Each row has a name. Each question is about the rows just above it.

[-33 -33  37 -20 -28 -25  20 -11  47 -13   5  -8  34  23 -20 -13  31  38
 -22  52 -32  41 -26 -25  12  35  31 -50] : (16)
[ -4  -6  32   1  11 -20   9  10  10 -24  26 -22  15  13 -15 -24   8   9
   1  29  -5   1  11 -20  36  29  31   6] : (78)
[ -4  -6  32   1  11 -20   9  10  10 -24  26 -22  15 -21 -15 -24   8   9
   1  29  -5   1  11 -20 -18  29  31   6] : (89)
Move every entry of [-4 -6] by -1 step of 1.  [-5 -7]
How many entries does [-33 -33  37 -20 -28 -25  20 -11  47 -13   5  -8  34  23 -20 -13] have?  16

[ 22  10  15  12 -10  -1  24 -35] = (26)
[ 22   8  17  23  -1   9  25 -39] = (111)
[ 10  10   9   7  -4   9  32 -38] = (132)
[ 16  12   8   7   0   5  28 -38] = (37)
[ 13   9   7  15 -14   2  19 -33] = (186)
[ 8 11  6 17 -8 11 30 21] = (217)
[  8   8  10  26 -13   5  23 -38] = (188)
[  9  12   6  11  -9  10  24 -31] = (47)
[17 10 22 11 -9  1 29 11] = (144)
[ 18  10   9  18   0   3  27 -44] = (177)
[ 18  11  13   7  -5   1  26 -36] = (91)
[ 17  13   8   9   3  11  28 -38] = (40)
Whose row is [ 22  10  15  12 -10  -1  24 -35]?  (26)
Shift each entry of [0] by +1 times 1:  [1]
Count the entries of [  9  12   6  11  -9  10  24 -31]:  8
Number of entries in [ 18  10   9  18   0   3  27 -44]:  8
Right after [27] comes  [-44]

[-36  12  10  -5 -21 -12 -13 -35 -21  10  31   7 -32  10   7  -9  10  14
   7  -2  17  28  10 -22  10 -12  -5  10  31 -12 -33 -29   0] -> (73)
[-15 -11  -7 -38 -13  17  16 -21   8  35  18  -4   4 -21  -5  13  -7  -7
  -3   2  -1  -4 -15   8 -10  15 -37  33  19  11 -21 -14  46] -> (25)
[  4  18   1  20   4 -21 -20   7 -14 -20  -7  10 -14 -13  -5  -5   0  15
  10 -11   0  16  24 -16  20 -19  19 -18  -7  -4   7   5 -34] -> (58)
[ 14  21 -20   1  12 -19 -23  15 -16  -2 -18  14 -12  16 -26  17 -22  20
  16 -20 -21  16  15 -17  34 -20   0  -1 -18  21  15  18 -14] -> (156)
[  1 -11  12   3  -2  10  13  -1  12  -3   3  -6  12 -11  17  -7  14 -14
  -8  12  10 -17 -10  12 -22  11   4  -3   3 -12  -2  -5   9] -> (123)
[  9  17 -13   5   8 -16 -18  11 -12  -6 -12  10 -11  18 -20   9 -15  16
  12 -17 -13  15  16 -14  28 -17   4  -4 -12  14  10  12 -16] -> (66)
[  9 -13 -14 -16   7  16  14  10  14  18 -10  -6  16 -21 -13  15 -14 -11
  -5   0 -13 -17 -18  15 -11  14 -15  16 -10  21   9  11  24] -> (106)
[21  9] with -1 step of 1 on every entry:  [20  8]
Whose row is [  4  18   1  20   4 -21 -20   7 -14 -20  -7  10 -14 -13  -5  -5   0  15
  10 -11   0  16  24 -16  20 -19  19 -18  -7  -4   7   5 -34]?  (58)

[-37 -17  -1  15 -47] = (93)
[ -1  45 -18  30 -16] = (54)
[-37 -17  -1   9 -18] = (8)
[-17] with +1 step of 1 on every entry:  [-16]
Number of entries in [-37 -17  -1   9]:  4
Whose row is [-37 -17  -1  15 -47]?  (93)
Which value is in both (93) and (54)?  [-1]
Move every entry of [-17] by +1 step of 1.  [-16]
Count the entries of [ -1  45 -18  30]:  4
Number of entries in [-37 -17  -1  15 -47]:  5

[-10 -15   9  18 -21 -25  27 -16  -2 -19  -5 -10  -9 -24  18 -17 -14  -6
 -24]  (14)
[  9 -38 -18  16 -11 -15  14 -10  16 -14  10  -3  -1 -49  39 -40  11  14
 -35]  (126)
[ 12  -1 -20 -15  14  15 -28   5  25  27   7   0   8   1  -1   0  18   9
   5]  (102)
[-15 -17 -44  14  -9 -13   0 -15  31  12  -6 -15 -33 -26  28 -18  -9  -4
 -22]  (64)
[-11 -22 -33   6 -14 -18  14 -18  28   7  -4 -17 -26 -34  30 -23  -6  -2
 -26]  (72)
[  3 -11   1  35  17  18  47  27 -15 -27   1  37   5  -8  -4 -11   1   2
   5]  (61)
How many entries does [  3 -11   1  35  17  18  47  27 -15 -27   1  37   5  -8  -4 -11   1   2
   5] have?  19
Right after [15] comes  [-28]
Shift each entry of [-16  -2 -19] by -1 times 1:  [-17  -3 -20]
[ 12  -1 -20 -15  14  15 -28   5  25  27   7   0   8   1  -1   0  18   9
   5] is in which row?  (102)

[  6   2   3  10   4  -9   3   2  -2   2   6  -3  -4  -5   3   0  -1   3
   0  -3   2   8   3 -10   2] -> (46)
[ 2 -3  1  2 -5  1  2 -5  2 -7  4  1  7  4 -3  4  3 -1 -5  6  2 -2  0 -3
 -3] -> (148)
[ 6  2  3 10  4 -9  3  2 -2  2  6 -3 -4 -5  3  0 -1 -1  4  9 17 11  4  2
  2] -> (92)
[  7 -33   7 -36   1   2 -23 -15   2  -9   1  -4   1  42  36   1  -1  -7
  -8   7 -15  -3 -35 -24   5] -> (24)
[-8  3  6 -1  0  2 -3  2  5 19  7  3 -1 -1  3 -7  3  4 -1  1  1  5 -7 -5
 -2] -> (48)
Whose row is [  6   2   3  10   4  -9   3   2  -2   2   6  -3  -4  -5   3   0  -1   3
   0  -3   2   8   3 -10   2]?  (46)
Shift each entry of [-2  2] by +1 times 1:  [-1  3]
[-9] with -1 step of 1 on every entry:  [-10]
Count the entries of [-8  3  6 -1  0  2 -3  2  5 19  7  3 -1]:  13
[ 2 -3  1  2 -5  1  2 -5  2 -7  4  1  7  4 -3  4  3 -1 -5  6  2 -2  0 -3
 -3] is in which row?  (148)

[-13  25  42  15  14  19  33  26 -31 -16 -12  33   1  37 -19  27 -20 -16
  28  41 -27  -4  27 -23  17]  (87)
[  1  -3 -18  -6   9   7 -12   1  31  19   2 -11  -7  -2  13  -2   6   4
   0   1  12  -4   1   6   7]  (90)
[ 13  43  41 -18 -13  42 -24 -14 -23  33   4 -23  29  47 -36  44  11   0
  19  42  29  22 -15   3 -11]  (95)
[-15   6   3  14  35  37  29  39   7 -13 -17  46 -28  19   5   8 -30 -19
  26  -2 -40 -26  41 -33  35]  (56)
[ 1 31 19] with +1 step of 1 on every entry:  [ 2 32 20]
Where do [  1  -3 -18  -6   9   7 -12   1  31  19   2 -11  -7  -2  13  -2   6   4
   0   1  12  -4   1   6   7] appear?  (90)
Where do [-13  25  42  15  14  19  33  26 -31 -16 -12  33   1  37 -19  27 -20 -16
  28  41 -27  -4  27 -23  17] appear?  (87)
Right after [-7] comes  [-2]

[ -9  22 -26 -20  -8 -37  14  10   4  -3  25  19 -27   4   2 -22 -29  16
  13 -13  18]  (41)
[ 35 -27  26  33 -10  39 -12  15   3   5 -29  18  46 -10  -7  33  46 -13
  -5  15 -28]  (110)
[-37 -26  19  -7  36  11  18   3   0   2  -8  10  20 -23   9  18  -6  -9
  -7  14  11]  (2)
[-14 -24  31  12  26  42 -17   8  -9   2 -26  10  18  -1   1  18  18 -22
 -21  14 -12]  (30)
Number of entries in [ 35 -27  26]:  3
Whose row is [ 35 -27  26  33 -10  39 -12  15   3   5 -29  18  46 -10  -7  33  46 -13
  -5  15 -28]?  (110)
How many entries does [ -9  22 -26] have?  3
Shift each entry of [-29] by +1 times 1:  [-28]
Where do [ -9  22 -26 -20  -8 -37  14  10   4  -3  25  19 -27   4   2 -22 -29  16
  13 -13  18] appear?  (41)

[ 16   8  14  18 -16  16] = (114)
[-20  19 -24  13   7   7] = (43)
[-20   8  15  13   7   7] = (45)
[-19  40 -37   7   4  -6] = (117)
[  5   6 -20  27 -25  16] = (83)
[  5  40 -37  18  12  17] = (98)
Which value is in both (45) and (117)?  [7]
How many entries does [16] have?  1
Shared by (83) and (114):  [16]
Shared by (45) and (83):  [-20]

